(in the rows, 128 means zero)
The rows of T fall into several groups, and each row is roughly a mix of its group's hidden directions; one row fits no group.
T (137 x 10):
[[162 132  80  94 161 161 101  93 129 122]
 [109 135 143 181 155  87 116  96  89 143]
 [154  49 134 100 112 141 130 117 110 135]
 [176  96  95 108  92 114 124 155 104 161]
 [112 162 143 121  94 164 117 108  69 103]
 [130 115  86 157 191 146  94 128 148 133]
 [ 97  91 124 148 151 126 117 162 192 142]
 [149  75 151 107 115 144  87 120  80 134]
 [118 112  64 149 156 135 137  88  92 134]
 [161 176 154  97 129 109 139 168 169 134]
 [106 138  77 120 181 170 140 110 134 105]
 [158 100 135  89  77 107 148 131 163 154]
 [110  95 171 146 171 143  88 109 102 108]
 [133 180 118 124 130 171 119 135  81 169]
 [ 85 145 177 135 113 129 134 159  86 162]
 [151 168 123 196 116 134 101 144 142 154]
 [ 89 142 172 138  83  81 122 111 120 109]
 [137 140  61 118 177 144  97 140 119 131]
 [178  65 119 158 145 111 130 149 143 128]
 [168 153 149 101 163 172  91 141 147 112]
 [148 161 138 160 169  77 163 119 107 127]
 [114 172 109  84 187 131 154 134 125 140]
 [162 109 159 132  92  76  93 153 108 137]
 [160 126  91  92 101 127 134 146 157 184]
 [148  96  91  92 142 144 130 158 180 105]
 [149 148  53 106 164 133 146 131 137 133]
 [134  88 115 164 163  86 164 146 157 112]
 [125  83  69 113 103 119 140  96 161 136]
 [145 125 143 162 146 107  71 132  75 140]
 [149 118  96 151 104  96 188 128 158 105]
 [136 117 158  63 100 135  90  99 143 117]
 [137 150 108 178 157  86 105 168 104 120]
 [ 90 103 148 179 130 133  92  99  89 133]
 [122  91 121 159 115 115 200 114 114 148]
 [110 157 144 101 103 131 164 108 193 136]
 [138 139 143 135 118 162 106  54 102 145]
 [134 150 116  88 111 175  94 120 115 178]
 [100 149 127  76 147 117 158  84 125  89]
 [ 95 154 146 141  82  97  73 111 132 121]
 [156  72 168 143 133 134 128 121  90 167]
 [112  77 144 131 146 168 119  91 113 173]
 [103  88  97 134  74 171 103 137 124 133]
 [138 115 161 110  86 136 120 191 159 111]
 [ 81 107 122 153  95 109 150 103 145  78]
 [166 113 150  81 104 117 103 173 152 106]
 [129  88 132 101  67 162 100 111 113 114]
 [113 112 141  85 120 173 115 179 163 143]
 [140 132 136 105 147 151  93 188  91 159]
 [134 158 152 114 165 154 160 131 169  80]
 [100 172  93 113 138 128 141  71 119  97]
 [ 88 146 164 115  77 126 130 141 178 122]
 [144 173 193 130 135 147 118 119 168 135]
 [157 131  89  91  86 148 157 141 166 145]
 [145  72 140 112 144 126 126  84  80 148]
 [ 88 147 122 130 103 183  75 129 142 121]
 [129 149 153 162 113 127 125 154 131 203]
 [118 112 178 126 108  98 119 151  66 142]
 [139 114 118 101 138  91 130 156 193  95]
 [136 106 131 126 111  89 145 122 112  52]
 [148  73 145 139 158  73 144 136 148 111]
 [113 133  78 139  99  94 106  83  93 138]
 [115 118 173  95 169 180 125 151 150 133]
 [115  93 171 117 117 137 167 104 180 148]
 [109  61 124 114 142  91 149  99 113 104]
 [124 107 172 105 129 159  75 150 165 141]
 [128 107  88 103 119 167 125 131 187  97]
 [158  86 147 105 123  79 175 142 111 122]
 [127 105  86 108 160 131 141 111 127  61]
 [129 121  68 150 112  87 153  87 118 112]
 [144 107 125 199 156  97 129 128 119 162]
 [171  85 137 106  83 126  81 121 123 114]
 [113 148 197 156  97 131 110 127 103 153]
 [134 175 178 111 114 108 113 165 168 126]
 [106 170  71 149 152 130 111 143 167 137]
 [140 116  99  72 123 102 111 168 154  94]
 [119 109  88 166 117  74 142  89 118 108]
 [157 107 156 197 112  89 124 138 132 128]
 [172 137 114 147 189 161 130 139 131 162]
 [129  75 121 186 147  97 128 100 116 146]
 [109 188 106 107 140 120 126 142 179  97]
 [162 124 161 120 116 155  87  68 116 143]
 [103  83 137  97 115 156  90 136 131 179]
 [144 141 176 117 119 151  71 168 132 148]
 [101 107 156 103  55 133 138 121 116 105]
 [108 143 103  83 134 144  93  89 172 107]
 [139 105 137 103  75 143 141 109  77  93]
 [ 92 159  94 133 109  99 126  71 124  99]
 [109 112 167 152 176  96 117 122 175 108]
 [153 181 177 130 119 142 121 178 119 129]
 [190 149 102 113 144 145 108 118 164  92]
 [ 90 142 124  98 107 132  70 169 148 109]
 [101 133  80 105  94 186 119 114 107 124]
 [110 134 174 119 110 140 105  98  88  76]
 [165 153 174 121 167 162 106 165 126 120]
 [153 119 104 154 191 165 110 137 118 158]
 [142 160 149 131  98 123  73 147  87 160]
 [104 207 114 125 148 135  97 125 137 113]
 [ 64 155 162 123 124 126 159 113 154  97]
 [113  85 110  51 143 135 132 131 118 119]
 [121 181 119 160 130 180 116 126 126 172]
 [ 97 163 107 121 138 195 152 106 127 149]
 [158 113  87 126 178 171 118 148 161 136]
 [121 208 143 140 116 116 134 128  91 110]
 [118 175 138  78  94 168 114 142 140 151]
 [ 92 191 143 118  78 109 121 115 119 123]
 [ 89 148 154 119  90 147 135 101 166  83]
 [105 117 148 176 162  93 164 125  91 109]
 [131 114 140 179 143 117 143 159 139 192]
 [134  76 117 118 167 112 109  70 117 142]
 [ 93 110 112  68 157 119 171 134 112 109]
 [128 132 176 188 135 134 133  87 104 150]
 [125 132  95 153  91  83  87  96  99 134]
 [118 120 187 115  84 152 116 101  91 121]
 [155 186 148 152 157 121 151 139 108  86]
 [ 76 120 140 125 141 124 162  99 172  88]
 [163  94 110 151 189 124 112 116  90 125]
 [122 103 122 100 109  56 156 131 128  98]
 [ 95 143 186 132  77  94 119 121 125 113]
 [116  87 111 132 137  78 113 104 170  89]
 [109 118 135 101 159 131 121  92 152  60]
 [178  98 154 140 179 141 130 161 132 154]
 [138  84 120 108 122 148 178 150 180 137]
 [132  61 157 125 170  93 145 128 127 139]
 [ 98 138  65 136 139 103 155 173 128 114]
 [128  66 119  84 107 130 129 165  96 117]
 [141  62 112 151 173  95 137 121 123 120]
 [128 124 183 116  85  93 145 119 173 126]
 [112  67  83 153 151 137 124  95 118 113]
 [182 110 164 113  90 121 107 104  91 116]
 [106  70 104 152 142  98 158  97 147 109]
 [148 150  88 102  68 133 160 132 101 117]
 [136 100 136 137 164 116 113 144 177 187]
 [136  53 117 140 152 151 161 126 125 153]
 [ 97 184  98 140  95 150 153 162 123 114]
 [125 156  71 120 173 146  90 152 126 143]
 [ 87  95 114 133 128 139  77 141  75 130]
 [168 105 168 164 166  91 126 115 124 154]]

Here is one row of each group, with its name. Which group are the others in?
[126  74 100 126  77 111 139 134 165 154]	K
[127 122 133 112  98 164 128 127 201  97]	N
[124 122 101 142 120 143 202 134 157 161]	Y
[175 150 159  86 144  97 111  93 133 102]	W

[ 94 134 170 136 155 180  97 101 111 144]	Y
[137 173  74 151 161 104 108 162 123 128]	Y
[ 85 158 105  73 131 175 142 122 125 125]	W
[172 117  86 147  80  92 130 128 157 121]	K
[ 55 151 129 118 103 117 115  89 111 132]	K
[158 166 144  95  89 169 167 133 145 138]	N
[117 177  97  99 133 119 124 114 143  65]	Y
[ 97  92 137 127 141 100  70 168 111 117]	N
[114 187 136 122  88 158 119 118  82 119]	Y
[117 103 134 116 146 146  66 186 126 131]	N
[121 141 111  88 107 112 106  91 158  71]	W
[181 163 135 155 108 109  98 160  93 137]	K
